In the rows, zero is written as 128.
Where one turn sends some rows of the set: a few examples, then the rows asked
q362: [128 147 134 111 140 128 116 126 132 144 151 108 102 112 106 146 149 126
 154 104 114  99]
q575: [118 156 118 122 137 113 104 134 111 177 123 109 138 117 137 127 136 122
 126 137 115 109]
q254: [121 140 144 131 137 138 145 139  92 142 114 107 108 132 109 103 128 176
 106 138 121 124]
q879: [112 151 138 115 134 128 121 148 130 143 152 101 120 107 131 141 171 137
 123  99 120 100]
q189: [126 133 145 121 145 127 141 134  92 149 136 114  96 120 123 121 132 180
  97 133 140 118]
q902: [124 122 156 114 142 116 157 131 109 145 112  96  98 127 120 114 139 173
  97 138 143 112]
q657: [117 132 163 123 144 109 133 146  95 151 125 113 108 123 113 113 131 176
 106 125 126 125]
q373: [114 157 151 127 142 131 139 139 110 105 106 111 104 115 122 154 110 124
 112 134 137  96]
q814: [140 128 124 120 134 110 113 105 147 144  97  75 118 133 118 129 125 132
 133 117 141 145]
q409: [131 136 126 142 122 150 134 118 124 147  88  85  89 116 127 127 158 122
 107 105 143 114]
q232: [123 162 133 127 148 122 133 149 115 117 100 115 104 113 135 136 103 135
 116 157 140 111]
q455: [135 129 142 132 131 123 148 145 102 146 136 104 103 132 124 112 128 176
  95 132 125 127]
q329: [139 150 128 131 137 132 125 106 157 111 105  79 113 138 119 124 134 126
 135 123 140 138]
q146: [132 165 112 135 158 117 103 140 108 163 116 113 134 125 134 123 139 123
 133 139 124 123]
q16: [124 128 133 136 118 148 129 109 121 151  93  97 116 107 133 113 158 127
 119  97 147 105]
q175: [140 146 125 122 130 119 113 127 134 136 150 100 103 108 117 155 159 143
 134 101 107 106]
q69: [119 159 142 118 158 124 145 134 111 112  95 123 100 113 121 139 107 141
 128 139 140 103]
q197: [120 127 158 143 134 133 148 137 109 147 124 106 102 117 116 124 117 175
  95 136 138 116]
q87: [145 136 144 112 135 107 113 128 147 135 109  78 111 143 109 120 116 123
 131 123 142 146]
q304: [125 132 120 137 109 148 144 123 142 146  98  90 108 112 111 122 149 138
 109  92 142 112]
q301: [145 125 146 131 139 118 119 105 153 132 107  98 103 138 105 128 121 126
 126 135 149 145]
q29: [141 135 129 131 141 131 110 116 156 154 109  81 107 151 112 122 132 127
 145 130 130 137]
q705: [122 132 154 121 141 126 146 142 114 145 111 121 134 131 117 107 125 174
 107 149 140 119]
q217: [136 128 125 126 124 141 151 118 124 162  85  92 107 104 127 119 149 126
 108 102 131 114]
q558: [119 173 119 135 148 106 120 126 122 166 122 113 137 117 146 128 142 136
 125 151 125 116]
q564: [117 140 147 127 120 121 144 141 106 132 109 108 114 130 107 107 147 174
 102 144 124 136]
q174: [100 154 139 126 148 133 135 148 129 105  88 107 102 114 119 145 115 144
 124 133 135 104]
q388: [136 160 142 108 134 132 121 132 136 136 145 131 115 115 132 155 163 153
 126 102 125 105]
q144: [139 144 133 116 140 122 131 132 131 135 158 119 106 121 103 148 158 131
 138  98 128  97]
q921: [140 128 142 120 132 112 115 115 142 140  95  74 100 150 114 127 125 129
 123 141 136 141]
q986: [118 155 111 133 139 121 125 129 104 177 124 124 130 120 139 117 150 119
 125 125 122 113]
q341: [138 151 134 102 139 128 127 138 133 145 141 117 112 113 119 160 167 137
 134 115 118  89]
q57: [119 163 160 132 144 117 144 150 132 106 109 117 106 122 125 142 116 139
 127 143 148 104]
q985: [130 145 131 125 120 142 134 123 127 138  77  87 100 116 118 131 143 118
 115  93 142  98]
q134: [123 148 137 129 153 110 117 138 120 135 150 113 109 113 117 151 163 134
 152 111 121  96]
q248: [122 152 113 128 144 102 107 135 114 158 130 113 144 127 148 109 145 137
 130 126 125 121]
q126: [117 153 133 108 137 129 114 131 112 130 165 106 111 110 119 152 141 142
 142 112 128 101]
q800: [130 139 143 120 142 122 104 112 165 124 114  93 113 127 114 102 128 116
 122 122 130 134]
q763: [133 138 141 113 142 124 109 108 147 130 112  80 107 134 125 118 124 107
 120 128 146 146]

q189 turns into q921
q126 turns into q902
Now find these:
q455 turns into q87
q388 turns into q564
q16 turns into q558
q217 turns into q146
q134 turns into q197
q763 turns into q341
q705 turns into q329
q301 turns into q175
q57 turns into q304
q575 turns into q69
q985 turns into q986

Where one turn sends some rows of the set: a few examples, then the rows asked
q471: [122 111 109 132 125 131 145 111 166 135 130 120  95 136 119 146 144 119
 145 123 123 112 142 116 132 143 133 132 108 141 147]
q886: [123 114 134 138 104 129 126 108 149 128 108 147 103 128 129 140 140 126
 132 134 103 108 133 137 128 116 110 129 114 160 112]
q660: [105 132 167 134 128 134 136 118 139 101 142 113 124 110 116  87 138 102
 129 133 119 109 130 118 139 149 117 132 131 130 119]
q730: [126 150 132 126 138 121 129 131 115 143 145 110 103 141 118 140 113 127
 152 151 122  98 153 122 153  86 138 111 142 146 109]
q848: [110 104 107 127 109 127 142 105 146 108 114 132 100 135 122 127 131 102
 157 124 119 114 145 129 131 134 127 129 109 145 140]
q630: [112 129 158 131 107 114 142 134 116 120 167  94 118 110 137 133 114 140
 149 151 132 125 146 131 130 124 131 124 121 129 111]
q219: [131 130 120 106 140 102 113 144 116 135 107  97 110 143 129 103 125 121
 144 136 103 129 140 132 123 113 165 114 153 146 121]
q486: [148 152 113 125 131 108 143 143 129 127 128 121  88 127 151 116 132 124
 138 121 115 123 120 147 141 100 149  94 153 125 112]
q117: [126 114 128 113 105  95 134 136 143 126 142  86 114  99 144 100 128 133
 149 142 116 124 124 153 129 130 146  98 143 120 118]
q802: [108 151 147 126 155 135 128 134 159 116 148 115 120 119 117 134 142 111
 136 136 128 100 119 121 144 151  94 146 134 120 118]
q768: [ 90 146 142 125 105 116 150 115  97 127 144 111 128 103 125 126 111 140
 144 147 126 100 136 127 141 136 140 112 142 136 122]
q361: [ 93 141 126 111 147 131 114 136 112 138 130 109 108 114 135 147 109 143
 172 148 122 101 124 120 152 141 120 120 139 117 130]
q652: [121 134 121 117 151 124 136 139 119 124 135 103 116 127 145 159 106 148
 147 159 135 110 140 139 156 136 111 133 134 121  99]
q347: [123 152 130 116 152 132 124 116 143 118 145 106 129 131 107 134  99 104
 130 148 116  85 133 118 150 144  90 136 131 143 132]
q493: [121 153 103 108 152  96 113 146 120 140 121 101 108 154 121 132 114 134
 148 137 114  97 140 137 143 108 146 126 145 152 114]
q703: [126 134  93 114 139 123 114 152 131 135 132 101 104 109 138 113 112 149
 164 123 105 106 114 154 124 142 139 127 142 113 119]
q939: [142 115 144 113 119 144 128 104 133 126 137 106 125 123 117 119 123 105
 143 122 115 114  98 131 182 129 129 118 165 158 137]
q449: [118 121 142 102 121 131  94 134 133 108 146 106 125 137 112 112 125 130
 142  91 107 135 103 155 141 130 122 149 142 142 125]
q647: [111 112 139  96 134 127 104 124 137 131 143 110 127 156 108 118 132 134
 135 111 122 109 105 136 176 141 122 120 165 125 131]
q592: [130 158 139 132 108 101 141 131 122 127 143 107  96 120 136 124 125 116
 147 136 116 117 131 136 146  82 143  98 136 155 115]
q11: [130 135 152 106 127 118 127 122 144 107 170 111 134 129 121 152 119 121
 123 105 141 126 111 155 141 139 127 145 146 152 134]
q333: [142 143 101 118 138 116 129 149 125 136 114  94 119 120 161 135 101 143
 140 142 104 118 107 153 135 147 137 132 141 148 115]
q593: [135 101 148  97 131 142 117 111 153 108 150 113 132 122 113 122 132 116
 128 117 127 132 125 160 150 125 127 126 161 125 115]
q161: [ 99 153 141 115 155 121 139 133 122 123 130 119 104 126 135 147 140 117
 146 136 142 130 149 124 135 119 159 117 145 127 123]
q560: [126 109 130 137 104 109 131 121 144 127 109 141  94 151 141 125 144 142
 118 119 105 118 124 130 137 132 113 118 110 143 119]
q668: [127 118 120 129 116 123 127 110 159 146 121 149 115 136 116 158 132 122
 134 142 114  87 137 136 116 128 120 128 133 157 127]
q350: [123 137 132 116 116 134 125 116 123 130 165 105 130 131  84 125 126 133
 140  99 117  99 109 129 160 132 125 147 156 152 133]
q407: [143 150 125 126 148 126 121 154 165 129 144 117 119 142 137 117 127 117
 122 127 108 106  97 137 130 157  99 132 146 116 120]
q946: [133 126 136 116 128 101 124 127 136 104 121  99 121 120 117  69 129 108
 121 121 100 110 112 122 132 159 116 123 141 133 133]
q540: [147 126 123 118 103 111 147 123 110 136 120  95 125  93 135 109 117 134
 134 149 100 124 122 133 128 133 140 103 159 138 120]
q228: [110 141 133 112 129 105 139 127 109 113 122 107 114 117 114 112 141 118
 141 130 123 134 158 132 117 108 164 122 147 139 115]
q710: [164 114 146 106 140 132 126 124 122 114 149 123 121 145 128 146 110 122
 125 115 134 128 106 132 163 140 110 126 164 130 131]
q286: [133 167 114 120 158 116 132 153 122 128 130 120  87 128 142 150 135 130
 150 116 126 132 123 129 128 115 141 124 144 121 123]
q290: [134 114 110 133 119 107 142 124 155 139 127 126  91 152 124 139 149 146
 121 113 117 113 130 117 132 146 121 126 112 132 136]
q446: [123 143 156 131 110 132 138 111 138 105 152 114 134 127 123 105 102  92
 120 149 109 103 131 132 143 128  98 116 131 145 119]
q893: [124  99 110 123 101 108 130 120 126 115 111 147 105 157 125 119 119 111
 149 123 112 111 136 126 115 140 119 119 126 137 143]
q827: [140 141 112 113 161 119 116 134 145 126 129 103 123 144 118 101 103 116
 121 128 104  88 114 123 137 169 116 133 142 134 140]
q182: [145 135 121 115 119 124 137 120 116  97 138 120 123 133 125 121 109 120
 130  95 121 111  93 156 168 136 119 142 153 160 124]
q614: [149 141 134 123 108 105 132 136 149 108 139 111 126 130 134  93 121 103
 114 132  97 118 104 144 130 136  91 112 145 128 117]
q55: [130 114 111 120 110  96 124 125 143 141 120 146 113 158 119 148 122 121
 138 131 116  95 128 125 107 143 119 121 137 147 147]

q493 turns into q161
q660 turns into q614
Now find these:
q768 turns into q117
q668 turns into q848
q350 turns into q593

Where one turn sends some rows of the set: a few examples, then the rows asked
q120: [122 158 177 146 147 163 108 164 146 143 139 111 144 137]
q187: [143 145 158 153 161 146 127 129 135 156 142 120 160 107]
q428: [109 115 124 149 147 160 122 118 119 146 126 129 127 131]
q947: [150 147 163 129 138 156 133 135 131 138 148 100 161 147]
q17: [109 133 143 158 114 151 146 131 106 143 123 120 130 103]
q903: [135 118 130 129 152 126 133 133 111 147 153 132 147 120]
q402: [122 146 179 144 156 147 113 141 148 152 131 123 153 121]
q776: [ 90 141 104 122 139 155 130 151 129 128 127 120 139 137]
q343: [120 153 178 125 164 155 112 151 145 145 127 126 141 129]
q270: [142 171 166 107 149 156 141 146 122 135 128 113 144 123]
q447: [ 92 137 123 140 136 146 157 164 113 143 118 111 142 108]
q499: [128 144 123 157 129 138 135 133 112 150 140  92 153 149]
q830: [116 107 132 150 131 169 125 139 113 137 145 115 126 149]
q785: [138 157 149 124 184 162 118 143 133 147 131 125 140 124]
q432: [129 136 125 118 170 150 132 167 101 143 140 120 123 140]
q166: [105 145 129 121 138 169 126 146 109 128 120 135 105 124]
q905: [118 167 105 154 145 149 106 151 121 141 143 117 131 134]
q52: [125 156 189 119 144 152 126 152 139 140 128 117 147 131]
q519: [142 163 148 148 151 173 110 162 136 137 155 105 144 142]
q689: [105 145 131 154 130 176 127 165 106 133 130 119 107 122]
q413: [127 144 185 135 142 155 119 150 144 143 139 108 154 146]
q23: [ 93 125 113 137 139 144 148 135 124 144 118 110 154 130]
q899: [103 109 119 139 126 145 141 159 124 133 152 119 152 125]
q645: [128 160 140 128 130 142 157 164  93 141 129  97 134 132]
q983: [121 162 183 149 140 151 117 156 145 147 133 117 149 115]
q694: [117 126 148 127 106 153 149 133 104 129 132 122 128 123]
q395: [140 175 160 154 138 157 126 160 129 141 146 113 147 100]
q572: [ 97 139 119 120 112 146 143 159 123 121 140 122 144 119]
q837: [ 95 122 114 144 149 157 138 179 119 138 138 117 136 121]
q999: [124 165 126 135 127 128 129 147 112 136 144 134 136  95]

q166 turns into q428
q432 turns into q903
Now find these:
q519 turns into q947
q52 turns into q343
q572 turns into q776

Where one turn sends some rows of the set: a few examples, then the rows asked
q213: [132 128  87 132 128 117 148 133 122 119 134  91 107 132 142 113 119 123
 177 117 156 134 150 126 124 128 124 158 156 134]
q105: [126 109 110 153 130 100 105 150 109 108 125 138 115 125 124 111 121 142
 153 143 108 117 143 146 132 108 106 119 140 113]
q82: [114 125 151 160 148 110 127 108 144  93 142 127 106 152 133 121 101 159
 146 115 115 107 171 144 155 118 132 144 160 126]
q569: [112 130 126 117 142 105  83 118 141 107 152  96 123 130 139 120 114 108
 162 100 132 107 170 112 129 110 150 138 150 133]
q597: [131 121 148 141 123  88 127 127 135 118 127 129 105 140 117 142 134 130
 157 111 119 131 137 101 126 104 106 162 148 103]
q314: [122  92 115 117 133 106 140 167 139 100 153 111 116 109 148 111 134 145
 172 109 111 134 153 154 125 124 149 145 163 137]
q466: [153 132 130 130 133 100 128 124 147 135 119 103  90 129 123 132 129 165
 159 102 131 139 129 109 144 132 154 143 131 123]
q579: [ 96 120 130 134 138  99 147 113 134 111 171  96  92 121 139 125 115 105
 172 130 131 135 160 137 168  81 155 141 139 126]
q922: [101 104 130 177 143 109 116 142 114 119 158  90  95 117 116  88 117 133
 155 120 132 128 167 134 153 105 125 130 126 118]
q781: [133 134 152 127 130  94 136 137 130 126 121  92 114 135 115 114 139 138
 151  76 127 146 138 118 148 127 131 157 128 118]
q586: [139 130 147 127 151  69 129 138 155 132 164 128  94 116 142 138 134 127
 182 113 121 127 139 133 172 106 131 130 147 132]
q783: [106 125 136 132 156 116 115 125 148 135 135 119 127 109 131 111  91 113
 160 106 156  94 163 139 143 109 126 130 136 106]
q501: [136 122 147 134 134  78 126 165 136 105 132 122 110 110 133  94 121 147
 153 114 115 125 156 115 133  86 136 127 104 107]
q420: [130 133 116 153 137  91 120 117 139  95 160 112 111 146 156 110 121 112
 148 104 100  91 150 161 155 127 137 132 137 112]
q360: [143 121 132 127 154  81 140 145 130 138 135 131 123 115 136 128 142 149
 168  82 128 143 135 129 147 124 145 126 128 105]
q891: [122 106 133 132 156 126 116 118 154 110 125 119 136 137 112 111 115 142
 166 129 118  88 161 118 172 124 122 131 131 110]
q518: [120 118 102 114 119 132 150 148 141 122 144 126 102 106 137  97 114 151
 190  99 138 130 159 145 167 101 120 127 133 128]
q762: [107 142 103 136 160 131 131 146 117  86 140 113  87 121 131 130 128 122
 155 127 142 132 124 157 146  96 130 141 148 129]
q607: [119  91 113 130 117 122 126 117 111  98 149 116 108 117 137 104 146 151
 175 106 121 117 148 132 160  84 114 130 166 144]
q717: [155 137 136 155 142 103 136 120 146 134 150  83  94 120 106 113 135 123
 141 124 133 129 148 117 146 103 144 128 117 132]
q530: [115 130 136 146 151 118 124 124 129 109 115 128 113 115 138 131 103 140
 153 114 129 120 191 131 157  83 147 123 161  94]
q611: [130 105 136 109 146 123 106 129 141  86 153 126 112 134 139 141 132 117
 147 123 111  95 166 133 144 130 149 132 126 112]
q133: [107  90 108 143 128 115 136 118 137 106 148  98 117 106 132  90 128 152
 167 114 120 113 132 140 141  77 142 134 165 143]
q896: [109 119 110 146 150 123 146 150 110  84 122  98  90 116 150 117 126 125
 163 140 145 112 132 145 149 107 120 154 139 109]
q749: [127 116 112 105 116  93 124 112 136 102 130 128  98 140 128 137 116 120
 163 148 108 126 135 140 150  87 132 143 163 127]
q839: [137 127 103 136 129 105 100 120 132 114 120  91 103 124 137 105 119 103
 150  96 113 108 171 134 162  92 147 128 155  91]
q759: [111 127 107 141 132 156 149 152 141  99 134 103 115 130 103 128 140 144
 162 120 113 144 145 133 145 120 130 148 140 122]
q56: [133 143 155 122 117  92 149 141 139 124 134 111 117 109 153 127 131 153
 163  96 122 132 141 128 143 118 154 129 108 126]

q749 turns into q579
q82 turns into q420
q717 turns into q501
Now find these:
q466 turns into q56
q133 turns into q896
q891 turns into q611
q314 turns into q213

